Named moves (each a turn or a mirror), then the moves between two rows, first move first; the first pair answered
Zego:
-.11  .07 -.01 -.10  .00  .06 -.19 -.01 -.09  .00  .10  .03 -.18 -.25  .34 -.02  .11  .14 -.27  .29 -.04  .17  .00  .16 |-> -.18  .05  .09 -.10  .04 -.06 -.20  .01  .10  .00 -.06  .14 -.17 -.22  .27 -.06  .30  .07 -.31  .25  .03  .08  .01  .08
-.30  .10  .23 -.06  .18 -.12 -.03  .00  .09 -.07 -.09  .23 -.06 -.15  .01  .08  .16  .11 -.42  .18 -.15 -.11  .15 -.06 |-> -.16  .11  .08 -.06  .14  .11 -.03 -.05 -.21 -.05  .19  .03 -.09 -.21  .13  .17 -.15  .23 -.36  .26 -.27  .09  .12  .08
 .07  .15 -.09  .06  .10  .07  .22 -.27  .01  .00  .01 -.11 -.06  .03  .15  .38 -.13  .16 -.28  .05 -.19 -.05  .15 -.06 |-> -.02  .14  .01  .05  .13 -.09  .20 -.27  .20 -.01 -.16  .00 -.03  .08  .05  .32  .06  .06 -.31  .03 -.12 -.17  .18 -.16
kom:
 .19 -.03 -.13 -.12 -.23  .15 -.22  .00 -.38 -.06  .29 -.12 -.06 -.18 -.02 -.30 -.31  .15  .21  .08  .07  .15 -.13  .17 |->  .22 -.12 -.19 -.21 -.40 -.03 -.23  .05 -.22 -.12  .27 -.04 -.05 -.12 -.13 -.36 -.12  .02  .20  .14  .13  .16 -.09  .10
 .03 -.06 -.07 -.13 -.15 -.07 -.09  .03  .00 -.03  .05  .03 -.07 -.03 -.07 -.10  .14 -.07 -.05  .10  .01  .01 -.04 -.03 |-> -.08  .03  .03 -.05  .07  .12 -.10 -.01 -.22  .00  .03 -.01 -.03 -.08 -.04 -.08 -.08  .03 -.06  .01 -.08 -.02 -.05  .06
-.02  .04  .03  .03  .05 -.06 -.02 -.01  .15  .00  .00  .13 -.05  .00  .06  .08  .18  .00 -.11  .10  .01 -.14  .03 -.16 |-> -.11  .09  .11  .06  .19  .02 -.01 -.05  .01 -.01  .01  .13  .01  .00  .03  .07  .05  .04 -.13  .05 -.03 -.17  .02 -.10
-.09  .16  .02  .07  .18  .11  .07  .08 -.16 -.10  .02  .06  .02  .09 -.08 -.07 -.29 -.02  .04  .00 -.16  .05 -.07 -.11 |->  .19  .11 -.18  .03 -.08  .00  .11  .10  .14 -.03  .05 -.05 -.08  .08  .14  .01 -.06 -.05  .07  .14 -.03  .17 -.06 -.20
Pora:
-.04  .02  .11  .04  .01 -.04 -.05  .04  .18  .03 -.13 -.01 -.03 -.05  .16 -.05  .21  .02 -.01  .00  .10 -.04 -.07 -.06 |-> -.04  .05  .04  .01 -.02  .02 -.09  .03  .07  .02 -.03 -.02 -.08 -.11  .23 -.01  .18  .10 -.11  .12  .02  .03 -.03  .02
 .08  .12  .07 -.12 -.05 -.04  .04 -.05  .34  .05 -.22  .01 -.11  .03  .13  .09  .31 -.03 -.04  .09  .13 -.20  .02 -.23 |-> -.04  .11  .16 -.17 -.02  .17 -.20  .12  .07  .11 -.11  .01 -.19 -.11  .28 -.12  .26  .05  .09  .14  .16 -.10 -.09 -.03
 .25 -.02 -.24  .08 -.08  .15  .09 -.07 -.22  .03  .25 -.27  .08  .07 -.11  .12 -.45  .00  .28 -.14 -.03  .05 -.08  .02 |->  .26 -.03 -.21  .10 -.06  .11  .10 -.08 -.11  .03  .18 -.27  .14  .13 -.17  .14 -.42 -.04  .33 -.21  .00  .01 -.09 -.05
Pairs:
Between the rows of a pair lie 2 to 3 moves.
 .11  .15  .01  .18  .06  .03 -.02 -.05  .10 -.03  .03 -.30  .02 -.21  .12 -.01 -.04  .02  .23 -.12  .15 -.17 -.12 -.11 |->  .02  .19 -.05  .09  .05  .11 -.04 -.11 -.17 -.15  .23 -.24  .00 -.29  .06  .09 -.15  .11 -.03  .07 -.06 -.07  .00  .01 -> kom, kom, Pora
 .21 -.07  .10 -.06 -.04 -.10 -.15 -.05  .41  .17 -.08 -.04 -.11 -.15  .46 -.11  .26 -.15  .29 -.15  .21  .20 -.10  .05 |->  .32 -.05  .00 -.05 -.10 -.22  .01 -.20  .54  .12 -.07 -.05 -.11 -.08  .40  .09  .28 -.17  .10 -.10  .12  .18  .02 -.04 -> Pora, Pora
-.26 -.07  .08 -.19 -.01 -.25 -.13  .05  .21 -.07 -.18  .29  .14  .07 -.10 -.25  .25 -.22 -.15 -.02  .10 -.23  .02  .01 |->  .06 -.08 -.11 -.14 -.17 -.25 -.06  .02  .42  .06 -.12  .10 -.02  .01  .27 -.09  .35 -.12 -.07  .12  .18 -.10  .02 -.04 -> kom, kom
 .01 -.07  .02 -.02 -.06  .10 -.07  .13 -.13  .03  .08  .05  .08 -.08  .09  .02 -.05  .06 -.04  .08  .01  .06  .01  .11 |->  .09 -.11 -.04 -.02 -.14 -.08  .04  .08  .11  .01 -.01  .07  .13  .04 -.04  .10  .08 -.05 -.07  .03  .05 -.02  .05 -.04 -> kom, Pora
 .19  .04 -.06  .11  .10 -.04  .10  .01  .22  .05 -.08 -.12  .05  .14 -.02  .06 -.04 -.10  .19 -.28  .19 -.07 -.04 -.09 |->  .11 -.10 -.17 -.09 -.20 -.12 -.11  .13  .07 -.09  .13  .00  .02  .12 -.19 -.13  .06 -.22  .11 -.11  .18  .10 -.04  .04 -> Zego, Pora, kom
 .14 -.02 -.07 -.01 -.16 -.04 -.05  .01  .07  .07  .06 -.08 -.14 -.08  .22  .03  .11  .06 -.03  .18  .01  .08  .03  .00 |-> -.08 -.09  .04 -.02 -.11 -.13 -.10  .01 -.06 -.09  .01  .09  .08  .07 -.29 -.12  .01 -.13  .02 -.07 -.02 -.07  .01 -.04 -> Pora, Zego, kom
 .09 -.04  .19  .05  .05 -.05 -.07 -.05  .18  .07 -.20 -.03  .05  .01  .09 -.14  .00 -.09  .04 -.07  .10 -.11 -.05 -.13 |->  .04 -.01  .13 -.06 -.02 -.07 -.10 -.08  .15  .00 -.12  .04 -.04 -.06  .15 -.06  .11 -.02 -.25  .18 -.01 -.03  .05 -.07 -> Pora, Zego, Pora
-.08 -.05  .30 -.16  .11  .06  .02  .11  .14 -.05 -.06  .02 -.09 -.08 -.07  .09 -.04  .00  .23 -.22  .10  .09  .01 -.18 |->  .02 -.03  .19 -.17  .04 -.01  .17 -.03  .20 -.14 -.01  .01 -.09 -.05 -.13  .27 -.02  .02  .06 -.13 -.02  .10  .11 -.23 -> Pora, Pora
-.18  .05 -.01 -.01 -.02 -.12 -.08 -.06 -.04 -.19 -.03  .22  .07  .03 -.27 -.07  .02  .00 -.25  .19 -.18 -.09  .33 -.11 |-> -.10  .02  .05  .10  .06 -.12 -.04 -.05  .04 -.12 -.13  .16  .18  .14 -.38 -.11 -.10 -.06  .06 -.09 -.06 -.21  .24 -.20 -> Zego, Pora
-.02  .04  .02 -.01 -.01 -.03  .04 -.02  .03  .03 -.08  .02 -.05 -.07  .17  .02  .14  .06 -.12  .06 -.04  .04  .00  .08 |-> -.03  .06  .07  .05  .07 -.02  .06 -.02  .08  .07 -.15  .01  .00 -.04  .16  .02  .11  .05 -.05 -.03  .00 -.03 -.02  .03 -> Pora, kom, kom
 .02 -.07 -.12  .12 -.29 -.06  .16 -.15  .04 -.06  .04  .00 -.16  .08  .05  .02  .12 -.12 -.07  .00  .04 -.06  .11  .08 |-> -.21 -.01  .01  .14 -.08  .08  .08 -.14 -.23 -.09  .04  .06 -.09  .05 -.05 -.06 -.07 -.06 -.08 -.11 -.05 -.14  .07  .17 -> kom, Pora, Pora
-.09  .27  .03  .16  .02  .07  .26 -.09  .42  .05 -.18 -.12  .01  .09  .22  .12  .19  .01  .06  .19 -.12 -.17 -.05 -.05 |->  .00  .08 -.24 -.05 -.42 -.01  .16 -.05  .24 -.13  .19 -.10  .05  .17 -.10  .05  .13 -.17  .07  .31 -.18  .04 -.04  .07 -> kom, Zego, kom
-.10 -.08 -.12  .03  .11 -.09  .03  .11  .18  .05 -.07  .02  .05  .03 -.20 -.25 -.08 -.01  .15 -.10  .19  .07  .02 -.01 |-> -.02 -.10 -.16  .03  .05 -.10  .03  .13  .21  .05 -.02  .00  .02  .03 -.17 -.23 -.07  .00  .15 -.07  .20  .12  .02 -.01 -> Zego, kom, Zego
 .32  .08 -.10  .09  .01 -.10  .39 -.29  .18 -.01  .03 -.17  .04 -.06  .23  .43  .00  .11  .08 -.12 -.15 -.03 -.07 -.25 |-> -.35 -.03  .27 -.10  .15  .12 -.21  .13 -.40 -.07  .03  .17  .10 -.25  .03 -.25 -.01  .05  .24 -.17 -.07 -.04 -.28  .11 -> Zego, kom, Pora
 .00 -.06  .07 -.13  .29  .10  .04 -.05 -.04  .02 -.09  .04  .08 -.05 -.09 -.02  .18  .16 -.03 -.06  .00 -.16  .11 -.22 |->  .04 -.10  .06 -.16  .22  .02  .04 -.04  .03  .00 -.09  .06  .08 -.04 -.12 -.05  .26  .11 -.05 -.04  .03 -.15  .11 -.24 -> kom, kom
